[[-0.56 -0.05  0.10]
 [-0.84  0.42  0.84]
 [-1.60 -0.36 -6.85]
 [ 3.99  0.33  7.93]
 [-1.68  0.33  0.20]
 [-1.81  0.10 -0.10]
 [-0.55  0.90  0.42]]
->
[[-0.55 -1.81 -1.68  3.99 -1.60 -0.84 -0.56]
 [ 0.90  0.10  0.33  0.33 -0.36  0.42 -0.05]
 [ 0.42 -0.10  0.20  7.93 -6.85  0.84  0.10]]

[[-0.87  0.93 -0.94 -1.04  1.07 -3.28 -3.83 -0.74 -1.85 -0.78 -0.60  0.95]
 [-1.91  3.62 -0.92 -4.25 -2.71 -1.50  3.11 -0.17 -7.67  1.59 -2.06  4.04]
 [-1.67 -0.86 -2.22 -3.20  1.15 -3.09 -1.38  1.21 -1.14  0.34 -1.40  1.73]
 [ 1.62  2.26  1.14  2.95 -0.97  3.33  1.66 -1.31  2.55 -0.83 -2.23 -0.60]
 [ 1.38 -0.50  1.09  2.23 -0.10  3.22  4.06  0.57 -0.33  1.34  2.05 -0.81]
 [-1.71  3.23 -2.15 -3.60 -0.30 -3.39 -0.69 -0.18 -7.29 -0.49  0.23  2.48]
 [ 0.27  0.52  1.17  0.00 -2.60  2.27 -0.38 -1.28 -3.12  0.46  1.07  0.17]
 [ 0.93 -0.43  1.60  0.57  0.40 -0.13 -4.28 -1.07 -6.73 -0.97  1.37 -0.22]]
->
[[ 0.93  0.27 -1.71  1.38  1.62 -1.67 -1.91 -0.87]
 [-0.43  0.52  3.23 -0.50  2.26 -0.86  3.62  0.93]
 [ 1.60  1.17 -2.15  1.09  1.14 -2.22 -0.92 -0.94]
 [ 0.57  0.00 -3.60  2.23  2.95 -3.20 -4.25 -1.04]
 [ 0.40 -2.60 -0.30 -0.10 -0.97  1.15 -2.71  1.07]
 [-0.13  2.27 -3.39  3.22  3.33 -3.09 -1.50 -3.28]
 [-4.28 -0.38 -0.69  4.06  1.66 -1.38  3.11 -3.83]
 [-1.07 -1.28 -0.18  0.57 -1.31  1.21 -0.17 -0.74]
 [-6.73 -3.12 -7.29 -0.33  2.55 -1.14 -7.67 -1.85]
 [-0.97  0.46 -0.49  1.34 -0.83  0.34  1.59 -0.78]
 [ 1.37  1.07  0.23  2.05 -2.23 -1.40 -2.06 -0.60]
 [-0.22  0.17  2.48 -0.81 -0.60  1.73  4.04  0.95]]

[[ 4.58 -5.75  5.60  1.64 -1.46]
 [ 2.28  1.85 -2.77  3.77  1.24]
 [ 2.61  0.88 -1.78  3.74  1.12]
 [ 4.45 -5.06  4.37  2.35 -0.88]
 [ 3.20 -6.60  6.93 -0.39 -2.11]
 [-0.21 -7.63  7.59 -3.49 -2.21]
 [ 2.43 -6.75  7.27 -1.31 -2.10]
 [ 4.59 -5.61  5.27  1.88 -1.27]
 [ 1.85  4.12 -4.68  4.07  1.73]
 [ 2.86 -0.52 -0.73  3.49  0.85]
 [-1.78 -8.23  7.66 -4.80 -2.17]]
->
[[-1.78  2.86  1.85  4.59  2.43 -0.21  3.20  4.45  2.61  2.28  4.58]
 [-8.23 -0.52  4.12 -5.61 -6.75 -7.63 -6.60 -5.06  0.88  1.85 -5.75]
 [ 7.66 -0.73 -4.68  5.27  7.27  7.59  6.93  4.37 -1.78 -2.77  5.60]
 [-4.80  3.49  4.07  1.88 -1.31 -3.49 -0.39  2.35  3.74  3.77  1.64]
 [-2.17  0.85  1.73 -1.27 -2.10 -2.21 -2.11 -0.88  1.12  1.24 -1.46]]

[[ 5.24  0.63 -5.23  2.32 -6.54  1.04  3.91 -0.57]
 [ 1.32  0.83 -2.37 -2.94 -2.02  0.72  4.15  3.47]
 [ 5.76 -0.70 -5.46 -2.59 -1.81 -0.69  1.24 -0.19]]
->
[[ 5.76  1.32  5.24]
 [-0.70  0.83  0.63]
 [-5.46 -2.37 -5.23]
 [-2.59 -2.94  2.32]
 [-1.81 -2.02 -6.54]
 [-0.69  0.72  1.04]
 [ 1.24  4.15  3.91]
 [-0.19  3.47 -0.57]]

[[ 2.52  2.70  1.54  1.68  2.95 -1.94 -4.73 -2.40 -3.90 -2.22 -0.44 -2.14
  -1.91 -4.51]
 [ 1.32  0.94  2.60  1.80  0.31 -6.54 -0.70 -6.70  0.11 -7.23  4.31 -7.10
  -7.13 -0.14]
 [ 0.50  0.02  2.69  1.18 -0.53 -5.92  0.14 -5.53  1.09 -5.90  4.11 -6.45
  -6.07  0.73]
 [ 2.86  3.44  1.59  1.97  3.61 -1.78 -5.37 -1.94 -4.54 -1.48 -0.40 -1.35
  -1.40 -5.14]
 [-1.77 -3.21  1.58 -0.14 -3.55 -2.74  2.12 -3.46  3.08 -3.02  3.34 -3.55
  -3.30  2.90]]
->
[[-1.77  2.86  0.50  1.32  2.52]
 [-3.21  3.44  0.02  0.94  2.70]
 [ 1.58  1.59  2.69  2.60  1.54]
 [-0.14  1.97  1.18  1.80  1.68]
 [-3.55  3.61 -0.53  0.31  2.95]
 [-2.74 -1.78 -5.92 -6.54 -1.94]
 [ 2.12 -5.37  0.14 -0.70 -4.73]
 [-3.46 -1.94 -5.53 -6.70 -2.40]
 [ 3.08 -4.54  1.09  0.11 -3.90]
 [-3.02 -1.48 -5.90 -7.23 -2.22]
 [ 3.34 -0.40  4.11  4.31 -0.44]
 [-3.55 -1.35 -6.45 -7.10 -2.14]
 [-3.30 -1.40 -6.07 -7.13 -1.91]
 [ 2.90 -5.14  0.73 -0.14 -4.51]]

[[ 2.13  4.53 -6.75]
 [ 7.52  3.35 -3.07]]
->
[[ 7.52  2.13]
 [ 3.35  4.53]
 [-3.07 -6.75]]

[[-0.63 -1.85 -1.36  0.93  0.42 -1.20  1.79 -0.26 -1.11  0.43  3.01  0.26
   0.92  1.21]
 [-8.12  3.97  2.05  0.50 -0.46 -2.28 -2.50  4.67 -1.32  0.86  0.70  1.88
  -1.11  2.89]]
->
[[-8.12 -0.63]
 [ 3.97 -1.85]
 [ 2.05 -1.36]
 [ 0.50  0.93]
 [-0.46  0.42]
 [-2.28 -1.20]
 [-2.50  1.79]
 [ 4.67 -0.26]
 [-1.32 -1.11]
 [ 0.86  0.43]
 [ 0.70  3.01]
 [ 1.88  0.26]
 [-1.11  0.92]
 [ 2.89  1.21]]
